In the data rows, the value 128 means zero.
Here are some rows, each followed by its group. Rows of different groups can look alike.
[185 204 121 122 13 152 33 0 255 162 88 153 108 73 113 160 78 126 156
 112 176 134 76 60 115 144 132 232 155 218 162 87] A
[152 135 240 125 136 113 168 129 147 130 126 100 149 162 120 65 139 108 120
 160 135 125 145 162 116 155 120 150 146 136 137 109] B
[157 155 154 108 109 115 120 125 154 81 144 159 90 153 109 103 136 128 163
 157 157 88 119 90 66 78 133 99 86 136 85 126] C
[133 102 116 129 129 134 156 168 74 147 113 129 163 159 180 126 177 114 69
 125 69 109 105 155 102 136 139 97 96 101 145 165] D
[215 93 183 76 180 89 148 172 153 93 170 132 122 57 202 178 141 87 84
 129 136 69 151 117 130 60 215 25 107 107 116 163] E
[123 132 188 106 114 110 122 141 121 93 152 177 92 133 99 103 97 85 151
 124 164 115 177 106 108 95 120 111 143 161 57 98] C
[120 135 85 172 136 140 119 109 66 177 94 137 149 194 74 128 117 143 123
 137 76 190 128 195 173 159 80 164 136 100 192 142] F
[129 167 205 109 80 147 113 129 112 84 150 193 85 128 97 161 164 81 145
 106 177 80 154 88 73 74 122 73 77 159 98 72] C
[74 111 133 124 103 157 57 156 111 46 132 142 91 92 156 166 153 93 89
 52 148 79 136 90 107 56 173 81 39 108 143 161] E
[134 79 161 83 168 74 169 157 151 113 95 116 95 72 132 185 160 178 122
 157 140 109 180 117 166 58 154 72 135 140 109 121] E
[116 98 89 116 149 146 115 90 142 155 95 151 122 197 196 105 201 141 39
 74 68 107 103 216 140 166 152 91 101 81 177 182] D
[143 84 68 130 171 115 136 152 103 138 128 76 141 148 158 128 132 134 103
 125 72 136 108 175 161 162 156 107 125 82 157 185] D
[165 124 135 79 155 104 137 175 125 95 161 122 125 120 180 127 154 134 109
 107 121 94 150 119 135 73 181 93 112 92 101 158] E
[206 55 141 82 161 57 179 163 176 99 149 102 135 54 181 143 141 118 98
 126 77 120 118 123 175 73 184 52 104 88 126 164] E
[113 140 73 174 119 152 136 133 73 178 69 98 136 178 83 128 97 93 149
 149 40 179 63 214 167 183 83 179 131 132 161 160] F
[136 120 120 110 156 84 130 128 159 134 107 83 136 123 94 120 163 181 146
 140 131 142 134 136 147 105 118 137 126 121 141 109] B
[139 102 86 142 167 146 142 144 115 99 131 123 134 128 212 100 119 148 60
 103 91 108 129 177 156 134 170 74 132 88 166 228] D
[169 121 117 128 166 130 159 155 109 122 140 118 126 116 187 146 120 108 80
 102 94 91 138 163 184 101 159 91 115 104 169 182] D
[99 157 193 146 174 141 88 135 134 112 137 145 119 138 126 79 161 131 117
 106 124 79 157 141 121 126 114 148 149 144 138 108] B
[102 176 95 191 126 166 112 151 61 160 133 95 164 98 113 178 77 183 125
 143 130 153 165 124 143 106 99 144 120 94 147 144] G
[143 145 182 120 206 103 127 86 196 155 138 139 147 167 101 89 148 107 156
 137 134 131 143 156 128 157 121 143 159 166 141 102] B
[122 109 133 93 158 104 133 166 125 70 187 150 120 83 132 160 182 189 114
 125 140 85 168 93 160 34 184 124 38 93 117 127] E
[154 144 183 121 133 157 107 163 140 100 169 128 100 92 157 107 139 111 97
 43 118 71 136 115 94 91 167 102 106 96 133 153] E
[141 185 129 176 81 126 135 143 81 87 143 78 149 108 158 90 69 175 162
 104 179 127 63 134 102 119 103 140 146 132 185 178] G
[150 106 126 141 140 114 132 150 93 131 128 100 126 165 168 104 95 47 64
 120 55 125 126 163 133 147 163 92 128 78 153 236] D
[170 185 184 185 119 146 133 158 158 122 113 57 186 77 149 103 82 210 151
 149 177 98 93 78 138 134 109 159 180 104 213 126] G
[106 102 126 84 111 147 103 100 162 105 133 146 78 124 72 163 155 155 161
 90 157 105 155 109 124 93 139 146 82 161 113 72] C
[130 139 116 149 98 108 122 94 88 151 109 131 156 158 107 137 80 131 119
 96 105 155 138 197 182 148 111 155 120 146 199 171] F
[100 97 115 94 107 96 103 98 123 115 124 169 101 138 111 161 168 156 135
 102 172 133 152 88 117 93 139 110 92 188 85 105] C
[115 198 171 198 146 155 138 160 148 109 70 47 154 101 108 111 110 159 145
 140 148 151 81 112 132 146 72 201 145 104 206 155] G
[112 107 80 143 143 124 196 148 71 189 110 138 123 162 78 141 143 136 114
 157 84 172 114 189 142 133 95 122 122 126 144 132] F
[105 162 143 141 144 125 139 132 132 138 148 143 158 142 87 114 81 88 136
 131 135 152 159 131 135 131 109 153 138 156 123 118] B
[138 112 108 104 90 106 148 64 168 139 101 150 123 113 87 164 103 155 155
 132 150 180 127 93 130 161 105 183 139 160 133 75] A
[163 98 46 97 61 127 124 46 174 181 140 127 147 84 98 215 106 182 174
 145 169 232 127 92 104 141 105 157 151 211 105 95] A
[89 148 97 205 127 161 76 153 62 132 116 53 163 91 81 135 104 135 162
 158 154 179 135 81 84 148 91 151 167 103 127 120] G
[111 121 148 86 120 144 109 84 170 124 153 136 95 128 103 163 170 157 135
 114 129 110 162 128 143 120 118 130 95 175 97 77] C
[60 88 135 123 175 115 137 130 129 143 92 80 122 160 91 144 167 156 132
 144 93 148 150 139 78 127 106 130 123 122 97 105] B
[89 127 95 181 126 167 105 116 72 172 77 127 147 177 126 154 83 74 115
 143 77 177 92 180 124 188 58 135 144 115 132 127] F
[124 209 171 194 89 144 110 128 162 106 67 55 157 140 90 67 146 168 148
 126 141 97 104 108 115 157 82 173 134 145 224 110] G
[105 61 160 101 114 49 231 100 120 162 112 135 152 185 48 88 150 132 188
 158 120 181 176 144 132 175 74 116 152 171 122 66] B
[100 110 160 117 135 113 173 115 106 144 92 133 113 172 59 126 144 146 185
 156 117 175 98 170 131 181 60 144 137 163 155 62] B
[136 131 154 139 120 144 98 76 161 157 89 88 150 162 71 127 152 167 171
 125 123 160 109 155 124 133 79 142 147 183 180 89] B
[107 125 63 103 71 96 154 85 154 176 137 191 104 157 128 172 69 218 210
 155 191 216 113 99 199 152 85 169 165 179 135 101] A
[104 144 109 174 129 140 147 174 64 105 129 60 170 97 139 105 126 188 140
 137 167 109 103 105 147 134 130 127 158 116 190 172] G
[123 119 71 100 67 93 106 56 133 146 107 142 135 153 93 147 129 159 182
 128 177 171 99 91 140 137 131 184 118 174 167 145] A
[124 155 158 190 108 154 150 144 93 111 118 58 185 98 148 104 52 173 120
 124 134 155 122 116 98 157 76 137 172 107 184 159] G
[119 188 101 199 103 137 90 173 107 137 126 61 191 115 140 75 106 134 160
 186 160 165 95 120 137 144 103 190 193 103 157 122] G
[122 153 213 127 160 106 146 80 159 145 116 166 157 212 77 47 100 46 170
 159 154 144 119 131 87 203 86 125 175 193 147 74] B
[191 118 191 127 141 133 82 156 130 74 132 169 112 138 173 86 138 52 49
 86 63 62 101 147 158 99 172 65 64 101 160 215] D
[91 148 106 86 151 133 117 138 126 135 145 234 68 152 93 190 190 173 119
 140 192 102 134 91 115 41 130 128 61 131 88 63] C
[134 56 117 64 175 79 208 166 141 105 172 100 155 69 201 91 215 171 85
 124 130 96 189 141 138 111 197 82 134 139 99 150] E
[113 145 153 118 121 145 93 118 144 107 131 135 106 122 133 143 162 110 142
 173 146 118 130 86 103 97 140 142 136 139 76 89] C
[96 135 92 115 109 127 120 58 146 143 84 194 103 203 81 156 96 141 181
 156 147 143 115 73 129 122 93 141 138 155 125 60] A
[167 109 103 95 53 144 95 31 209 168 102 149 105 170 64 157 127 116 200
 129 169 174 103 91 90 139 100 153 121 173 116 80] A
[135 129 77 168 149 155 108 101 59 177 119 129 116 183 70 147 104 165 136
 110 80 185 123 210 165 125 85 148 129 106 173 133] F
[95 109 116 100 132 114 183 155 79 127 135 209 120 126 126 157 127 86 147
 125 152 160 122 84 130 135 109 100 127 138 60 76] C
[192 85 153 76 170 51 117 139 207 107 121 88 96 84 177 143 197 47 97
 138 73 84 114 146 122 104 204 123 118 116 117 152] E
[138 81 140 87 134 65 111 115 143 110 142 95 109 103 154 148 146 119 132
 134 110 104 163 98 146 83 173 92 133 124 111 142] E
[123 196 192 210 122 178 36 152 114 99 118 70 184 94 134 117 99 91 99
 125 159 139 101 93 99 144 104 153 161 78 172 151] G
[184 52 153 64 143 56 168 169 131 112 175 145 112 102 190 130 186 116 92
 137 132 92 172 108 147 67 203 44 135 89 94 152] E
[184 107 161 93 193 64 75 169 183 95 159 82 141 66 155 134 186 111 80
 125 117 98 154 131 121 64 185 76 108 133 124 164] E
[198 119 204 142 103 167 47 120 207 70 190 114 103 116 171 79 169 131 76
 57 124 27 162 124 111 26 206 126 100 123 182 160] E
[138 132 122 162 143 162 118 116 121 180 85 141 121 193 83 123 107 83 125
 153 52 199 91 192 147 175 83 150 157 124 145 143] F
[95 138 130 112 92 129 166 148 131 123 145 109 90 94 131 130 175 161 154
 135 174 113 172 97 116 112 137 152 112 110 110 111] C
[87 136 91 203 105 172 80 119 80 162 123 60 210 109 129 145 43 185 175
 162 162 138 167 119 148 138 104 117 180 69 145 130] G
[151 114 102 81 44 104 167 74 91 170 135 182 106 196 100 157 126 156 228
 136 159 179 84 95 117 155 93 138 106 169 120 85] A
[99 115 127 99 104 113 104 126 99 92 173 182 68 121 92 149 125 97 153
 143 195 112 180 88 103 54 142 98 119 145 77 99] C
[68 96 99 91 124 158 91 98 150 117 141 194 95 151 108 129 145 107 111
 100 138 108 141 114 123 136 146 117 87 154 83 117] C
[149 59 112 108 176 91 243 188 22 106 162 194 155 145 155 99 110 61 97
 137 106 116 190 177 215 122 166 43 133 101 89 172] D
[126 113 137 106 147 99 109 105 167 130 121 74 133 124 112 126 201 194 127
 113 91 126 147 160 115 114 126 157 116 153 145 93] B
[169 148 153 146 163 140 134 115 129 138 139 104 156 161 59 89 153 123 174
 139 140 133 83 172 104 143 86 112 135 175 140 99] B
[121 87 76 131 159 104 134 179 88 156 137 165 159 150 159 139 135 122 63
 140 64 149 121 189 173 114 144 92 92 66 143 188] D
[124 132 119 176 133 159 110 102 78 187 92 154 119 194 57 110 79 132 128
 125 131 165 116 223 178 161 71 119 135 96 185 125] F
[109 84 77 96 119 120 125 170 92 75 146 166 104 44 193 174 77 83 97
 142 151 119 158 73 143 101 175 128 133 77 19 144] E
[114 134 142 176 95 173 168 128 106 49 101 45 128 101 105 104 48 105 141
 119 155 138 106 105 112 133 87 167 171 133 140 154] G
[135 112 145 113 182 78 140 185 162 100 141 80 133 63 126 105 183 118 139
 167 113 133 137 141 126 115 148 172 131 107 112 122] B
[150 98 59 140 130 98 153 178 93 129 113 152 137 107 197 104 111 60 53
 124 56 125 116 173 149 170 167 85 104 39 145 186] D
[120 145 109 120 50 105 83 68 162 120 113 118 116 134 154 162 137 164 179
 114 196 176 72 76 79 160 104 143 132 136 167 106] A
[166 99 153 81 158 60 156 202 158 143 177 137 135 142 186 106 162 144 110
 125 129 139 150 132 155 91 190 73 127 55 118 160] E
[191 165 180 114 124 141 65 97 172 115 172 185 97 150 133 118 147 116 100
 87 133 66 122 108 60 92 161 127 132 161 84 108] C
[118 159 113 177 84 121 108 147 54 137 108 51 168 31 130 157 40 154 178
 169 138 123 121 108 150 131 110 132 173 134 170 150] G
[132 118 70 181 93 161 110 91 74 154 105 156 101 175 121 135 86 71 154
 144 80 177 92 167 157 187 87 164 168 120 150 130] F
[130 142 153 111 110 136 104 135 162 89 129 204 87 138 150 133 162 112 139
 109 157 100 109 105 120 116 127 104 85 135 102 106] C
[160 147 165 116 127 154 119 129 139 118 204 200 92 120 86 120 96 109 133
 122 193 109 160 120 106 75 116 115 90 161 40 67] C
[175 147 166 135 168 124 158 85 156 153 134 131 138 203 70 58 107 101 144
 181 158 116 118 185 110 165 108 145 167 171 129 89] B
[107 138 136 119 132 149 108 131 134 106 146 132 116 135 95 152 144 129 166
 136 163 99 137 93 90 90 127 114 87 158 89 116] C
[63 148 118 119 120 108 97 160 120 117 139 178 102 86 118 140 152 187 140
 136 196 91 181 88 110 81 130 159 140 148 102 92] C
[147 121 145 135 202 117 177 178 115 103 164 132 124 99 116 114 135 159 119
 138 127 111 157 164 168 96 127 136 120 115 100 95] B
[115 138 140 181 107 152 99 99 75 120 150 66 168 104 146 103 82 150 200
 104 177 138 131 100 130 162 127 136 187 109 140 170] G
[116 124 121 122 166 92 125 139 84 143 136 153 151 156 118 71 164 140 121
 124 106 111 144 129 147 115 125 154 132 152 124 65] B
Which 3 other groups have their centres nearest to the centre of group B, nearest first?
C F G
Which 4 groups are nearest to each row below, nearest first, going by the distance to the group's nearest row?
[187 143 154 143 151 144 133 164 116 120 135 153 161 100 158 130 103 56 63
 100 74 122 132 169 154 124 144 82 124 108 100 165] -> D E B C
[103 126 99 102 99 126 104 105 105 134 150 142 156 142 101 172 86 116 175
 136 172 188 88 68 104 143 90 98 129 191 104 81] -> A C B G
[127 121 99 149 78 101 112 145 54 111 118 74 178 77 148 159 104 153 167
 150 171 159 100 105 126 100 115 108 150 112 130 128] -> G B C A
[128 166 55 196 102 186 78 97 70 168 101 128 111 157 70 161 58 101 129
 132 88 205 136 191 151 188 75 159 121 117 147 161] -> F G B D
[126 125 138 71 162 85 82 102 134 100 151 179 79 168 102 134 161 162 147
 126 164 81 117 98 114 66 147 139 99 134 135 65] -> C B E A
[155 124 145 138 179 95 140 151 104 136 114 145 114 147 150 114 148 65 80
 110 74 114 117 193 100 143 151 64 125 88 171 180] -> D E F B
[92 160 151 205 94 166 109 169 56 109 120 57 174 125 127 106 90 168 167
 146 162 137 104 99 112 130 83 125 131 106 160 143] -> G B C F
[63 179 117 193 125 166 111 145 47 135 96 85 193 96 112 164 64 138 168
 147 107 134 135 86 73 150 81 146 148 120 83 127] -> G B F C
[112 97 154 133 67 150 136 61 158 166 101 102 130 199 72 62 105 121 186
 168 127 176 105 144 135 178 86 167 170 167 138 88] -> B A F G
Which 3 groups are nearest to each row below, nearest first, going by the distance to the centre of the group?
[97 104 97 110 140 122 137 166 115 133 45 97 113 117 97 220 180 146 167
 152 114 178 99 123 123 67 112 129 100 127 167 117] -> B C F
[84 88 149 129 136 159 131 29 151 165 113 128 167 173 69 104 52 61 169
 100 115 131 152 140 119 249 78 131 194 160 88 38] -> B F A
[104 161 109 177 132 150 109 139 108 169 94 111 148 173 116 120 114 112 133
 168 60 200 66 182 168 205 73 184 138 106 143 144] -> F B G
[185 137 159 82 94 131 118 88 121 115 169 199 87 194 128 115 122 181 152
 91 163 101 130 114 166 58 126 114 108 167 102 85] -> C B A
[136 185 147 205 129 194 102 124 99 162 96 130 151 174 104 120 67 55 110
 140 88 142 83 176 108 194 74 145 149 146 145 128] -> F G B
[64 111 106 161 86 131 132 124 114 100 102 24 174 114 143 136 108 160 169
 144 139 132 123 108 99 146 111 138 164 132 186 144] -> G B F
Group E spreads out most along one direction. Which 3 other groups' directions of most spread are closest to that one, closest first?
D A C
Which 4 groups are nearest to each row below, nearest first, going by the distance to the centre of the group?
[187 211 153 188 143 161 135 132 133 171 83 101 176 165 109 102 124 113 110
 116 67 145 69 179 141 161 69 162 131 146 211 132] -> F B G D
[100 176 155 182 183 139 123 142 103 135 89 70 183 99 117 116 127 165 125
 110 134 165 96 153 152 147 80 168 162 121 139 125] -> G B F D
Which 3 other groups have their centres nearest to the centre of group C, nearest first?
B E A
Group B spreads out most along one direction. Which 3 other groups' directions of most spread are closest to that one, closest first?
C F G
Which 3 groups are nearest to each row below, nearest first, going by the average distance to the group's rows?
[167 197 167 133 168 143 104 138 177 155 120 137 133 124 112 112 198 149 92
 133 121 94 109 179 108 103 127 174 113 122 167 79] -> B C F
[118 135 86 157 156 190 127 84 158 158 81 119 117 191 81 114 118 93 107
 111 61 170 81 205 126 219 80 174 133 125 166 119] -> F B D
[232 90 178 75 186 89 137 170 203 74 145 89 64 43 184 142 184 127 102
 144 112 124 125 147 180 83 194 110 140 122 101 172] -> E D C
[106 139 106 145 169 128 104 154 142 124 137 113 117 92 115 135 144 128 117
 161 123 130 148 124 121 115 131 141 147 138 88 97] -> C B G
[112 148 57 164 103 161 131 120 52 165 112 133 133 192 104 139 59 120 142
 121 74 190 56 180 123 175 66 130 114 113 126 179] -> F G D
[130 57 172 90 142 84 143 106 136 102 155 160 130 105 136 98 135 94 123
 113 124 89 191 115 173 121 160 100 129 141 56 115] -> C E B
[114 136 160 169 125 182 99 112 99 113 150 89 172 73 112 215 65 183 165
 90 184 112 171 84 136 116 105 108 130 121 186 84] -> G C B
Group G spreads out most along one direction. Which 3 other groups' directions of most spread are closest to that one, closest first?
D A C
Which 4 groups are nearest to each row below, nearest first, going by the average distance to the group's rows?
[133 98 158 110 129 109 94 144 137 85 147 131 101 79 136 110 175 91 127
 146 151 87 119 124 133 93 178 120 115 115 98 125] -> C E B D
